The same turns and mirrors carry the whole set onto itself, and each row onto the other rows of its family. Which rows share a family with each named row? Give them in list order.
These 32 rows form 4 families of 8 rows each.
j_244: [-1.95 -1.02 -2.87  1.76 -1.19 -1.58  1.73 -0.70 -0.54]
j_739: [ 0.63 -1.60  2.58  0.10 -0.22  0.29 -1.05  2.71 -0.71]
j_867: [ 0.87 -0.55  4.02  1.05  0.10  0.41 -0.54  0.60 -1.63]
j_800: [-4.45 -1.85 -0.79  2.44  1.95 -0.07  2.45 -0.09 -1.08]
j_690: [ 1.23 -0.22  3.42  1.70 -0.02  0.00 -0.87  1.28 -0.02]
j_652: [-1.74 -2.51  2.54  2.90 -0.74 -1.39 -3.27  1.36 -1.79]
j_595: [-1.09 -1.05  0.59  2.31 -0.52  1.48  2.93  2.07  0.22]
j_562: [-1.33 -1.54 -1.77  3.51  1.14 -1.91 -2.55 -1.86 -1.34]
j_594: [-0.86  0.52  0.92  1.08 -1.65 -3.18 -1.60 -1.39 -2.22]
j_393: [ 0.86 -0.11  0.41  1.18  0.30 -3.08 -1.88 -0.02 -3.04]
j_744: [-1.89 -0.71 -1.08  3.21  1.49 -2.08 -2.07 -1.89  0.95]
j_363: [-0.08  0.78  1.01  0.76 -0.02 -3.55 -1.08 -1.56 -1.31]
j_368: [-1.34 -0.75  2.75  2.83  0.69 -1.19 -3.79  0.17 -0.09]
j_82: [-2.85 -0.95 -0.90  1.82  1.93 -3.17 -1.56 -2.13 -0.64]
j_39: [ 0.96 -1.33  2.65 -0.11  1.10  0.31 -0.57  1.70 -2.72]
j_994: [-2.15 -0.79  2.59  4.42 -0.59 -1.45 -2.65  0.99 -0.63]
j_249: [-0.66  0.86  0.44  1.21 -0.97 -2.11 -1.70 -0.14 -4.18]
j_376: [-3.34 -1.59 -1.33  1.53  2.34  1.42  1.22 -2.03 -1.04]
j_894: [-4.41 -1.02 -1.61  1.57  1.73  1.20  0.90 -1.18 -2.23]
j_705: [-3.85 -2.41  1.66  1.43  0.09  2.44 -0.38  2.28 -0.98]
j_332: [-2.02  0.21 -3.32  1.29 -1.59 -0.30  0.10 -0.04 -1.36]
j_459: [-3.82 -1.81  3.56  2.51  0.99  0.35  1.31  1.56 -1.45]
j_155: [-2.94 -1.65  2.89  3.45  0.77  1.89  0.19  2.19 -0.55]
j_229: [-1.72  0.92 -2.80  1.50 -0.17 -0.85  1.14 -1.12 -2.62]
j_350: [-1.60 -1.25 -1.34  2.41  2.27 -2.01 -2.57 -1.67 -2.51]
j_110: [-1.02 -2.63  1.95  2.25  0.62 -0.73 -3.86  1.69 -1.32]
j_904: [-1.95 -0.58 -0.58  0.38 -0.67  2.48  2.01  1.65 -0.28]
j_572: [-3.55 -1.72 -0.07  1.30  3.03 -0.25  1.95 -1.38  0.08]
j_992: [-0.19 -2.05  0.24  1.71  0.50  2.03  2.73  1.28  0.08]
j_307: [-0.40 -2.02 -1.05 -0.05  0.49  2.10  1.24  1.82  0.09]
j_641: [-2.40 -0.07 -1.84  1.45 -0.51 -2.11  2.72 -0.73 -1.13]
j_906: [-3.76 -2.54  2.95  0.91  0.44  1.96  0.45  1.16 -1.46]

Same family as j_867: j_244, j_652, j_562, j_594, j_376, j_992, j_906
Same family as j_155: j_739, j_800, j_393, j_368, j_82, j_229, j_904

The same turns and mirrors carry the whole set onto itself, and each row onto the other rows of its family. Which rows share a family with each named row? Give them in list order.
These 16 rows form 4 families of 4 rows each.
j_617: [ 2.21 -1.20 -0.34 -1.61  3.01  2.01 -0.31  1.24]
j_407: [ 2.83 -0.97 -0.65 -2.63  0.02 -1.62  1.92  0.08]
j_936: [-1.06  0.40  0.40  3.08  0.43  1.02 -1.84 -0.23]
j_362: [-1.36 -1.84 -0.55  0.39 -3.22 -0.28  0.40 -0.44]
j_95: [ 1.40  0.85 -0.32  3.71  0.39 -0.82 -1.05 -0.04]
j_566: [-1.24 -0.82 -0.55  0.44 -2.97 -1.37  0.63 -1.32]
j_891: [ 0.81  0.56  0.97 -1.17  3.66  1.48 -0.88  0.04]
j_677: [ 0.48 -0.73 -0.08 -3.69 -0.01 -0.95  1.64 -1.02]
j_647: [-0.91  1.28  0.38  2.90  0.62 -0.08 -1.49 -1.13]
j_207: [ 3.08  1.01  0.21 -0.19  3.33 -0.40 -0.13  0.21]
j_275: [ 0.48 -1.65  0.05 -3.91  0.00  0.15  1.46 -0.09]
j_327: [ 1.39 -3.05 -1.30 -2.39 -1.05  0.74  1.22  0.98]
j_548: [-0.04 -2.45 -1.42  1.99 -2.48  0.84 -0.34  0.81]
j_965: [ 0.81  1.38  0.86 -1.20  3.57  0.27 -0.51 -0.89]
j_356: [ 1.15 -1.17 -1.19  1.23 -2.91 -2.02  1.01 -0.22]
j_750: [ 0.81 -0.60 -0.50  2.80  1.58  2.05 -1.88  1.03]

Same family as j_548: j_617, j_327, j_750
Same family as j_677: j_566, j_647, j_965

